Z: rows in 4 groups, each row roughly a mix of its group's directions:
Z (172 x 12):
[[-37   5   3  -8  -8 -27   7   4 -23 -29  26  11]
 [ -1 -29   4  -9 -20 -11 -14  27   2 -19 -21  36]
 [  1  -5 -36   0 -18   2 -39  -5  24 -13   9 -22]
 [  2 -24   2 -20 -25 -39   6 -24 -11  22   0 -11]
 [ 18  24  -5   1  33  30 -28   2  -1 -29   2  -3]
 [ 24 -25  -2 -19  10  -2 -32   8  33  24   4   9]
 [  0 -25 -45  -5 -11   0  -2  22  14 -22 -12  20]
 [  0 -10  28  17   5  24   2  10 -13 -35 -17  30]
 [-14 -17 -12 -23  -7 -25 -13  30  32  12  18  -7]
 [ 12 -17  -9 -25  -5 -30 -30  -2  16  28  16 -15]
 [ 25  22 -15 -43 -16 -17   4  21  -8 -10  10   1]
 [-23  11  10  30   7 -11  12 -34  -5  35  11  -5]
 [  7  18  31  -7  20  15  23 -12 -26  17 -12  26]
 [ 14  -7  30   3  -7 -41   8 -19 -12 -24  20   4]
 [ 13 -20  13  13  -5 -29 -44  17   1  12   6 -18]
 [-11 -18  11   7 -16  42  22   6   9 -29  -5  22]
 [ 17 -18  22 -34 -17 -13  14   5  -9  -6 -38   3]
 [ -6 -14  30 -22 -16 -36 -15   2 -29 -10  -5 -11]
 [-21 -19 -15 -14 -12  -1 -52  -4  -1  18   5   6]
 [ 11   9 -17  -9  25  37   8 -28   9   3 -25  17]
 [-11 -17 -14  11  14  -3  33 -31  -9  28 -16 -19]
 [ -8  26  -9  13  13  11  24 -17   6  14  27 -38]
 [ 26   7   1 -34 -19 -30   9 -17 -14  28   3  -8]
 [  9  29 -17  -1  -7 -23  21 -21  -5  31  25 -15]
 [  8   9 -14  20  14  42  21   7  29   0   2  20]
 [ 11  -2  16   6  -8 -29 -18 -21 -15  45  13   1]
 [-22 -25 -12   8 -24  -7  26 -28   3  23 -14  19]
 [ 10  13   7   4  16   0   9 -37  -3  39   9 -29]
 [-11 -14  15  11 -12  31  22  25  23 -16   0  30]
 [  1 -13   2 -23 -26 -34 -18  -7  -1  24  14 -28]
 [-10 -26  17  36  25  25 -24  -5  -2  -7 -14  -4]
 [ 22   9  35  -3 -27 -28  30 -14  -7  -6  -7  -1]
 [ 31  -6  -4 -38   4   7   1  29 -10 -25 -17 -11]
 [ -2  -3  16  14  12  28   5   3 -20 -44 -17  21]
 [ 16 -16  18 -32  -5 -47   5   3 -10   1  14  -5]
 [ 38 -20   3 -38 -15 -14 -11  -2  -9   3 -23   0]
 [-13  -9  19 -28 -18 -15  21  15 -19  23 -17  25]
 [ -4  -2   2  33  22  30  26 -14  25  16  -7  16]
 [  0 -16  17 -24 -23 -40 -18  -2 -18   1  12 -21]
 [  2 -22   1 -28 -14 -33 -32  -1   6  23   5 -19]
 [ -8 -26   2  -1 -33 -29  31   1   4  29  -2   1]
 [ 10 -16  -9 -18 -24  20 -13  10  31 -38  -5   7]
 [-10   6 -37   4 -12 -29  16   2  -7  27  31   6]
 [ 33 -21 -17 -36  -4  -3   0  26  -6 -15 -20  -3]
 [ 36 -22  -1 -36 -17 -19  -9  -1 -14   4 -21  -1]
 [-24 -17   7  14 -10  -5  19  34  16 -37   9   6]
 [  2 -25  -2 -22 -16 -19 -16   4  32  36  14   4]
 [ 19  22 -10  -8  24  29 -37   3  -4 -23 -12   1]
 [ 26   0  -4 -30 -27 -11 -16  21  -6  18 -16 -28]
 [-22 -13  23  -1 -10 -30 -26   6 -30 -10 -25  -4]
 [  7  -4   4 -44 -26  -4 -24   5 -12  22   5 -23]
 [ -4  13 -13  30  32  12 -13 -30  22  -9  17 -13]
 [-23 -30  -3 -13   0  14  -7  32  24 -29  -1  14]
 [  6  -6 -19  10  18  -7 -49 -20   4  26  13  -1]
 [-24  -9  10 -32 -22   0   6  31 -10  -7 -16  29]
 [ 31  30 -30  -8   4  21  -7  -9   9 -12 -22  20]
 [ 12  -4   8 -14 -11  15 -31  30  11 -38   2  18]
 [-31  -8   6  35  13  24  -4  22  11 -28  -1  10]
 [-14  26   3  27   9  30  30   9   8 -24  16   3]
 [-34 -30   3  -3 -36 -17  16   7  -5  12 -15  13]
 [-17   4  -6  42  20   5  26 -15  12 -18 -11  22]
 [ -6   6 -27  32   7  12  12   0   5 -44 -20   0]
 [ 12  18   1  27  27  26  -8   7   7 -34  22  -6]
 [  1  -8   0 -23   2 -37 -35 -15 -22  11  -6 -20]
 [ 21 -24  -4 -26   9 -22 -38  15   0  20  -4 -11]
 [-37 -22 -20  14 -14  -4 -23  11  19 -26  10  -9]
 [-11 -10  15 -41 -30   5 -12  18 -27   2  -5 -14]
 [ 23  19  17  -2  18   2  22 -25  -8  37  -7  21]
 [-48   0   7  22  16  -9   6  -5  -5  -7  33   6]
 [ -9 -16  -9 -15 -29 -13  12  23   3  41  -4 -20]
 [ 30  21  -8  10  24 -17 -26  -9 -19   8   3 -31]
 [-12   8   9  10  16  15  17  11 -23 -48 -10  15]
 [ 27 -34 -24 -25 -11 -15  -8  11  -9  -3 -26  10]
 [ 27 -17   9   6  -7  27 -23 -38  -8  14 -19  -2]
 [-12   4 -17   7  11  32  34 -34   8   3 -10  19]
 [ 27 -19  -3 -27 -18 -27 -32  -6 -11   8 -20  -5]
 [ -6 -20  24   0 -10 -26 -18   3 -22  12 -13  40]
 [  1  26 -39  15  13  12  17  -9  24  27  10   2]
 [ 21  28  21   0  47  17  -4  -7 -11  -2  14  -2]
 [-14  40  19  16   6  22  -3   5  21 -14  29  -9]
 [-14  13  19  21  14  -7  -2  34   0 -23  37  -9]
 [-27 -28  -1  17 -28  12 -18   5   7 -29  13 -19]
 [-19 -10 -15   7  -8  17  41 -21  12  23 -16  19]
 [-20   0  16  23 -23 -28  -8 -14   3  31  18  21]
 [  8  15  -5  22  22  40  -3  24  21  10   7 -22]
 [-14 -17 -25  -6 -26 -14 -24   8  22 -10  14 -32]
 [-21  15 -15  -5  24  35  36 -13   7  -4   0  17]
 [-21  29 -16   9 -21  -6  15  -7  25  10  38   3]
 [-15 -21 -23 -20 -37 -14 -13  15  -8  22 -21   2]
 [-31 -23  13 -18 -38  -5  12   9 -19   7 -18   8]
 [ 31  31  21  -4  22  35   7  -8  -6 -14   7   2]
 [ -1  -3   8  13   6  39  16 -12 -13 -34 -15  26]
 [ 22 -24 -24 -28 -11  -3  -4  31   2 -21 -19  14]
 [  6  12 -17  30  24  13 -19 -27  20 -14  18 -21]
 [-26   1  -8  37  16   6  25  -5  11 -29 -11  21]
 [  7   9  -8  45  28   1  24 -13  12  -9  -8  22]
 [ -9  18  -7 -19   0 -42   1 -26 -24  23   0  -8]
 [ -8  -3 -11   5  10  34  -6  14  18 -47 -16   0]
 [-24 -20  11  40  -1  -4  -3 -32   7  26  -5   3]
 [ -6 -10 -41  15 -15 -11 -26 -18  13  -1  -4 -31]
 [ -1  -7 -19  -2   6 -18  35 -27 -11  36 -10 -17]
 [ 29  28  -9  19  12  -3  -6 -29 -15  30  -3 -16]
 [-15  -2  -5  10  14  15  30 -39   5  -7  -8  34]
 [-31  19  -2  35   2  23  -2 -11  25 -18  17  -5]
 [ -7 -25 -14  -5  15   3 -15  21  18  48  -6  -8]
 [ 23   7 -16  34  29   1 -21 -29  10   9  11  -9]
 [-37 -18 -36  -4  20  18 -10  10   6  17   2  14]
 [ -3 -15   2   2  23  16  -5  35  24 -22  -5  33]
 [ 26  29   0  34  30  26   6   2  -8  -7  -8  -4]
 [ 43 -10   8 -18 -14 -20 -31  -7  -6  -1 -23  -3]
 [-10  -1   8  12   3  33  21  -7 -17 -40 -13  23]
 [ 10  31  20   1  25   6 -10  18  -6 -30  26 -19]
 [ 32  20  -2 -36  -6  -2 -24  19 -14 -22  11  -1]
 [ 39  -8   6 -13   0 -12 -45  -4  -3   5 -18 -11]
 [  4 -11  26 -26  -6 -14  -6   0  -7  48  12  16]
 [ -1  12  -1  23  26  33  15  12  -3 -32 -15  22]
 [  7  18  29   5   1 -16  18  19  -3 -13  36 -29]
 [ 12   9  26   4  -2   8  46  20 -12 -27  -6  -4]
 [ -8  24  -5   0 -22 -16  24 -34 -16  31   3 -13]
 [ 11  28  22  14  16   2 -10  -7 -10 -46  19  -3]
 [-16 -19 -19  12   9  -8  38 -24  -8  27 -15 -14]
 [ 23  -8 -15 -42 -10 -13  15  28 -11 -14 -17   6]
 [ -4  -1   3  -6 -38 -20   1 -27 -17  22   9 -32]
 [ 36 -11   3 -14   6 -19 -38  -7  -2  15  11 -26]
 [-21  -2  19 -26 -10   5  19  33 -13 -16 -12  28]
 [ 25  16 -10  32  31  -8  22  -3  25  -4   4  18]
 [ -1 -41 -34  16  10 -10  -5   5  -6  29   4  15]
 [-11 -12  11 -31 -17   6 -34   3 -30  12   4 -23]
 [-21   8   7  19 -10   2  26 -45  -6 -11  -7  23]
 [ 13   6 -26  23   7   8 -25 -13  21 -22  16 -32]
 [ -7  13  12  24   3  32  28  -3 -17 -31 -13  17]
 [-27  25  -3   4  -8  -5  40  -4 -28 -24   4  -7]
 [ -2  -6 -27  21  -8  -1 -16   3  30 -31  17 -28]
 [ 32   2   4 -37 -18 -26   3 -16 -12  25  -2  -6]
 [ 10  38  -9 -22 -24 -13 -10  15   9  -8  34   7]
 [  7 -23  19 -17 -13 -49   2 -22 -12  10   5   0]
 [-11   6   2  16  -5  30  36  23  26  -8   5  23]
 [  9 -34 -30 -18 -10 -20  16  -8 -10   9 -30   9]
 [ 32   7 -12   4   1  29 -24  34  13   1 -12 -19]
 [-30 -12  26 -18  -2  -3  10  21  -6  10  -1  42]
 [ 14  15 -18  -5   2  20  35 -12  28  24  22  14]
 [-31  20  -3  22  31  30  21 -10   7 -15  -5  -2]
 [-23 -26   4 -20 -40 -22  14  22   6   4  -2   0]
 [ 17  -2 -15  24  10  -7 -24 -32  11  21  17 -29]
 [ 22  -4 -10 -28 -20 -30  19 -17 -11  29  -1 -14]
 [-20 -27  17   2  -1  10 -18  19  -8 -39 -24  11]
 [ 13  -8   0 -15   4 -28 -38 -24 -25  10  -7 -22]
 [ 28  28  -4  21  42  11   9 -15  -6  -4  -9  10]
 [ -2  -9 -18   3  27  18  -7  21  35  -3  -4  35]
 [-20   6  -4  24  -7  23  37 -34   6   1  -8  17]
 [ 26 -21  -2  -9  -5   1 -36 -14  20  37  -2  -9]
 [ -6  12  46  -6 -14  12  11 -15  14 -23 -26  -9]
 [ -5  -9  13 -11 -19  17   0  30  21 -43  -5  13]
 [ 26   2  51 -22   8   7  -6   2 -16   5  -3 -18]
 [ 35   7 -12  -8  20  26 -38  -1   5  -3 -23  -3]
 [ 15  35   5  21   8   8  21 -18 -35 -12   0 -19]
 [  0  -5  -1  11  14  16  29 -41  12   8 -18  28]
 [-12  -1   7  17  10  23 -27  33  10 -33   3  20]
 [  3 -16 -22  -5  23  22 -31  -5  12  26 -27  12]
 [ 26  26 -17  -4  45 -13 -16  -6   9  17   7  -2]
 [ -2  -5  26 -27  -6  -9  20  23 -27  16 -15  28]
 [ 37  17  18  11   5   0 -18  20   0 -37  13 -12]
 [-20   8 -30  15  22  42 -18  14   8  -6   1   4]
 [-19  -8  15 -46 -34   0   4  20 -12   2  -6  -5]
 [ 22  -6  14 -11  28  32 -12   0  -1 -24 -29 -17]
 [-36 -14  10 -25 -13   3  -6  25  -3  -5  -6  36]
 [ 14 -21  18   0  13  21 -10  29   3 -43   4  10]
 [  0 -19   1  26  35   9 -26 -15 -18  11 -26  12]
 [ 15  -4   2 -10 -14 -28 -27 -15 -17  18   7 -39]
 [-18  31 -13  27  11  20  -5   2  19  -7  36  -9]
 [  7  18  -9 -36  -2  13  37  13  15 -25 -14  -6]
 [ 34   9   7 -16   8  -3 -22 -18  -7  43  12  -6]]
one row of each group, then the others: which group is each in?
[-13 -19 -11 -10  13  16  -4  29  41  -2  -3  28] : E
[ 22  14  29   1  27  -3   2 -42  -2 -16  -6  12] : K
[ -9  -5  28  11 -17 -34 -13 -13 -13  31   2  24] : S
[  4  -2 -38  15   3 -11 -29 -26  -5  10 -11 -29] : Y

[ 30  28 -20  19  34  14  -1 -16   4  19  -1   5] : E
[-24 -16   9 -18 -42  -1  24  16  -6  -5 -19  17] : Y
[-11  45  25   8   0   8   8 -12  13   3  29 -18] : S
[ -4  34  -9 -23 -27 -14  27   7  14   2  28   1] : S
[ -1  23 -19  25  12  35  33   7  16  -8   7  12] : E
[-17  -5  11  10   1  25  26  21  12 -23  -7  38] : E
[ 21 -10   0 -18 -17  19 -25  21  20 -39  -4   3] : S
[-34 -18 -10   3 -18   0  -2  30  11 -40  -1   2] : Y
[ 22  25  -2  -8  20  14 -11 -37 -20  27 -12  -2] : Y
[-14 -22  -1 -32 -12 -28  -8  29  20  -4  22  -4] : E
[ 24   2   2 -29 -14 -27  14 -21 -16  31  -4 -14] : S
[ -9  31 -21   9  -3  -9  21 -18   7  44  -1  -8] : E
[-17 -18 -20  -6 -29  -9 -20  17  10 -22   7 -35] : Y
[ 33  29   4   9  39   4  21  -3 -10   0 -10  17] : Y
